One turn moves each row of this set onto another row. After a few examples, where does it send each row asked below?
z_452: [ 11  12 -13  -6  -6  -2 -25   2  24  14 -11 -27   0  -9 -13  14   4]
z_333: [  4   8 -14  -2 -14 -34   9  10  23 -19   7 -11  14  -5 -29 -30  11]
z_94: [ 14   0  -5  29 -25 -33  -3  16  25   2  -2 -24   1 -14  12  -4  12]
z_848: [ -8  -1  -4  10   2 -20  -7   5  23 -18  -8  -8  26 -30   1 -17   0]
z_236: [ -4  14 -11  18   4  -5  -7   3  18  -6   2 -14  25 -16 -47   6   5]
z_105: [  1  16  11  -4 -20 -10   2   9  17   7   9 -38  16 -14 -39 -17   5]
z_521: [ -2   9  -5  34   0 -17 -11  20   7  -3   9 -12  35 -11 -12   0  14]
z_137: [-18  12  -4  20  17 -17   1   8  20   3  -8  -7  13 -15 -38  -6   4]
z_87: [ -5  19 -12  -1  14 -17 -16  10  -8  -6 -12 -16  -8 -10 -10 -14  11]
z_223: [ -5   9  -5  20  -6 -14  -9  12  20  -2  -4   3 -26 -17  -9 -13  -2]
z_469: [ 11   9  12  13  -2 -23  11   2  19  -5   8 -28  -3   2   6  -5  10]
z_132: [ 15  11  -4  17 -41 -20  -5  -6  18  -4   4 -45  19 -16 -16  -6   6]
z_828: [ -2  13 -18  19 -18 -20   3   2  12  -8   4 -10 -23   0   3 -14   7]
z_857: [-16  14 -17  21   6 -13 -17  13   6  17  -1 -14  29  -6  -9  -5   5]
z_336: [-18  21 -17  17  -6 -33 -11  13  16   7   6 -16  13  -2 -37  -8  28]
z_779: [ 15  -5   7  14   6 -30   6  23  23   1  -7 -19 -12 -11 -16  -7   7]
z_492: [  1  11   9 -10 -27   1  -1   7  27 -10   2  -9  11 -11 -33 -16   7]
z_542: [-11  28   2  22 -36  -6   7  15   3   3   4 -15   3 -18 -16  -5   1]
z_390: [ -6  22 -11   6  10 -20 -14  -6  -3  -4  -5 -23  -6  -8  -6 -21  19]
z_175: [  6  13  -8  28  -7 -28  -8  16  15  -1  17 -10  24  -3 -36 -10  25]
z_196: [ -2 -17 -22  18 -22 -13  -1   3  21 -13 -23 -27  17 -25  -6 -12  17]
z_836: [-17  -2  11  10 -27  -7  -9  17  16 -15   3 -26  15 -32  -8  -8   5]
z_636: [ -7  16 -23  12 -23 -18 -11   2  20  -3  -1 -12 -30 -10 -22  -8   8]
z_633: [ -3  15 -14   4  11 -19 -12  14  -7   0  -4 -21 -12 -10 -23 -24   5]
z_343: [  8  15 -17  32 -25 -17  -1   6  16  16 -26  -1   0 -16 -15 -13  23]
z_698: [  0  10 -29  24  -1 -12   1  -8  16 -11  -3 -24  29  -5 -31   6  18]
z_989: [  8  28  -8  16 -26   3  10  -4  16  12  -9  -1   3  -7 -26 -13   4]
z_3: [ 24  13  14  12 -19  -9  -1  -7  24 -10 -10 -20  25 -15  -3  -3   0]
z_625: [ 20   7 -25   7 -24 -14   4  -8  38   0 -14 -24  -7 -10 -29   2   6]
z_825: [-13  16 -25  18   5 -20  16  -1   9  -8  -1 -20  22   8 -19  -5  15]
z_502: [ 20  15   2   1 -11 -19   5  -9  25   9 -10 -25  22  -1 -20 -22  27]
z_559: [ -5   0   7   9  -7 -19   2  30   6  -8 -15 -40  18 -29 -20  -1   5]
z_164: [ 26   8   2   7 -23 -16 -20  16  25  -1 -24 -15  16 -23 -27   4   4]
z_831: [ -5  16 -15   7   7 -21  -9  -3  -4   2   2 -26 -13  -9 -20 -29  14]
z_410: [ -6  13 -23  14 -14  -2 -17   0  15   1  -5  -9 -18 -11   3  -4  -5]
z_253: [ 10   3 -11   8  -5 -20  -7   8  18   1 -33 -30  24 -17  -6  -2  28]
z_267: [-14  15 -16  33 -28 -15  10   9   7  -5 -21 -20  -3 -30 -16   2  12]
z_71: [ 20   0   0  19 -28 -33   9  15  22 -13 -12 -32   7 -22 -34  -7   5]
z_508: [ 17  14  15  13 -26 -23  -5  24  28   6   9  -9  -4  -9 -13  -7   3]
z_488: [ -1   6 -19   5 -18 -21 -15  -1  22   8   3 -49 -10 -13 -26   6  12]
z_733: [ 19  -5 -15   4 -28 -17  -3   7  29   1 -12  -8  15  -2 -20 -27  27]
z_238: [  1   2 -35   3 -18 -22 -14  -7  21  -5  -1 -24  28 -12  -6 -23  11]
z_346: [-12  13  -6 -10 -14 -20 -24  17  24 -12   0 -11  16 -29 -33 -10   4]
z_577: [  0  11  -7   8 -19  -2  -3  -2  29  -9  -9 -30  -1 -27 -14  17 -12]

z_779 -> z_488
z_132 -> z_3
z_733 -> z_196
Now find these:
z_346 -> z_333
z_831 -> z_390
z_410 -> z_223
z_559 -> z_105
z_825 -> z_857
z_625 -> z_94
z_343 -> z_267
z_236 -> z_175

